The table, row by row:
Array([ 10, -14,  -5,  11, -45,  34, -11, -41, -43,  24,  26,  14])
Array([  6,  88,  17, -21, -68, -42,  42,  29,  -1, -18,  -6, -55])
Array([ 10, -17,  35, -15,  -3, -20,  95,  30,  28, -18, -17, -11])
Array([ 23,  -8,   5,  26, -52,  11,  -2, -10,  -7,  26,  -1,  -9])
Array([  9,  48, -11, -11,  45,  -3,  22,  20, -14,  15,  -6,  33])
Array([-44, -12, -16,  56,  31,  61, -29, -30, -40,  73, -37, -40])
Array([ 29, -50,  23, -29, -15, -32,   3,  18,   8, -33,  43,  22])
Array([ 9,  5, 11, 14, 12, 45, 27, 14,  6,  7,  0, 12])
Array([ -2, -43, -13,  -4, -30,  -3, -68, -83, -33,  53,  15,  10])
Array([-55, -57, -22,  29,  38,  34, -29,  -6, -42,  63, -42,   1])
Array([ 26, -99,  -5,  33, -28,   5, -28,  45,   1,  10,  17,  -1])
Array([ -9,   3,  -8,  13,  42,   7, -24, -10,  15, -44,  -6,  -3])
Array([-47,  26,   8,  22,  36,  22,  20,  40,  10, -35, -32, -40])
Array([ 21,  75, -67, -18,  12, -17, -64, -11,  20, -18,  -6,   2])
Array([ 19,  72,  25, -41, -37, -60, -29, -28,   9, -32,  70,  14])
Array([ 10,  96,  10, -43, -87, -30,  44, -77, -29,  30, -12,  -3])
Array([  7, -17, -57,  -3,  -2,  15, -55,   6, -24,  15,  -6, -10])
Array([  1, -38,  19, -14,  21,  14,  48,  29,  23,   6,  -9,  -7])
Array([-34,  -3,  -7,  12,  51,  22, -25, -15,  23,  -7,   5,  -2])
Array([   0,  -42,   13,  -37,   78,  -67,  -33,   11,   28, -105,   47,
          3])
Array([-23,   4,  -7,  30,  43,  14, -36, -17, -19,   5,  -1, -25])
Array([ 32, -43,  34, -39,  39, -49,  38,  50,  31, -59,  39,  33])
Array([ 10, -38,  31, -10,  32, -23,  58,  53,  32, -39,   8,   3])
Array([-13,  74,  -6,   4, -57,  14, -33, -35,  12,  28, -16,   4])
Array([ 20, -39, -55,  -3,  12,  -4, -71,  -4,  32, -13,  -4,   9])
Array([  3,  -9,  20,  12,  23,  15,  61,  32,  24,  -9, -11,   4])
Array([ -7,  77,   5, -20, -50, -25, -26, -45, -33,  -3,  10,  11])
Array([ 48, -48,  18, -37, -21, -35,  -4,   8,   1, -41,  70,  13])
Array([-44, -30,   4,  -7,  43, -14,   3,   6,  33, -20,  -8,  -3])
Array([  7, -38,  42, -15,  40, -22,  32,  17,  16, -34,  18,  19])
Array([-37,  85, -13,  64, -47,  87,  60,  23, -83, 127, -95, -25])
Array([ 11,  -1, -10,  39, -71,  45,   1,   6, -23,  43, -21,  15])
Array([ 11,  30, -38,   2, -15,  13, -48, -47,  23, -28, -20,  -6])
Array([ -6, -35,  21,  -3,  29, -11,  60,  19,  17, -28, -12,  17])
Every row has one hidden group. Groups can overlap: rows of different groups may look alike. The first row asked about is in group 0, and each new group gets the next number.
Some rows of the table again, each followed by its group:
Array([ 48, -48,  18, -37, -21, -35,  -4,   8,   1, -41,  70,  13]) 0
Array([ 11,  30, -38,   2, -15,  13, -48, -47,  23, -28, -20,  -6]) 1
Array([  6,  88,  17, -21, -68, -42,  42,  29,  -1, -18,  -6, -55]) 2
Array([-47,  26,   8,  22,  36,  22,  20,  40,  10, -35, -32, -40]) 1
Array([ 32, -43,  34, -39,  39, -49,  38,  50,  31, -59,  39,  33]) 0
Array([ 23,  -8,   5,  26, -52,  11,  -2, -10,  -7,  26,  -1,  -9]) 1
Array([-44, -30,   4,  -7,  43, -14,   3,   6,  33, -20,  -8,  -3]) 0
Array([  7, -38,  42, -15,  40, -22,  32,  17,  16, -34,  18,  19]) 0
Array([-34,  -3,  -7,  12,  51,  22, -25, -15,  23,  -7,   5,  -2]) 1
Array([ 11,  -1, -10,  39, -71,  45,   1,   6, -23,  43, -21,  15]) 1
Array([  3,  -9,  20,  12,  23,  15,  61,  32,  24,  -9, -11,   4]) 1
Array([ 20, -39, -55,  -3,  12,  -4, -71,  -4,  32, -13,  -4,   9]) 0
Array([-44, -12, -16,  56,  31,  61, -29, -30, -40,  73, -37, -40]) 1
Array([  7, -17, -57,  -3,  -2,  15, -55,   6, -24,  15,  -6, -10]) 0
Array([-55, -57, -22,  29,  38,  34, -29,  -6, -42,  63, -42,   1]) 0
Array([ -2, -43, -13,  -4, -30,  -3, -68, -83, -33,  53,  15,  10]) 0
Array([ -9,   3,  -8,  13,  42,   7, -24, -10,  15, -44,  -6,  -3]) 1
Array([-23,   4,  -7,  30,  43,  14, -36, -17, -19,   5,  -1, -25]) 1
Array([  9,  48, -11, -11,  45,  -3,  22,  20, -14,  15,  -6,  33]) 2
Array([ -6, -35,  21,  -3,  29, -11,  60,  19,  17, -28, -12,  17]) 0
Array([  1, -38,  19, -14,  21,  14,  48,  29,  23,   6,  -9,  -7]) 0
Array([ 19,  72,  25, -41, -37, -60, -29, -28,   9, -32,  70,  14]) 2
Array([ 10, -17,  35, -15,  -3, -20,  95,  30,  28, -18, -17, -11]) 0
Array([-13,  74,  -6,   4, -57,  14, -33, -35,  12,  28, -16,   4]) 2
Array([   0,  -42,   13,  -37,   78,  -67,  -33,   11,   28, -105,   47,
          3]) 0
Array([ 9,  5, 11, 14, 12, 45, 27, 14,  6,  7,  0, 12]) 1
Array([ -7,  77,   5, -20, -50, -25, -26, -45, -33,  -3,  10,  11]) 2
Array([ 26, -99,  -5,  33, -28,   5, -28,  45,   1,  10,  17,  -1]) 0
Array([ 29, -50,  23, -29, -15, -32,   3,  18,   8, -33,  43,  22]) 0
Array([ 10, -14,  -5,  11, -45,  34, -11, -41, -43,  24,  26,  14]) 1
Array([ 21,  75, -67, -18,  12, -17, -64, -11,  20, -18,  -6,   2]) 2
Array([-37,  85, -13,  64, -47,  87,  60,  23, -83, 127, -95, -25]) 2
Array([ 10,  96,  10, -43, -87, -30,  44, -77, -29,  30, -12,  -3]) 2
Array([ 10, -38,  31, -10,  32, -23,  58,  53,  32, -39,   8,   3]) 0
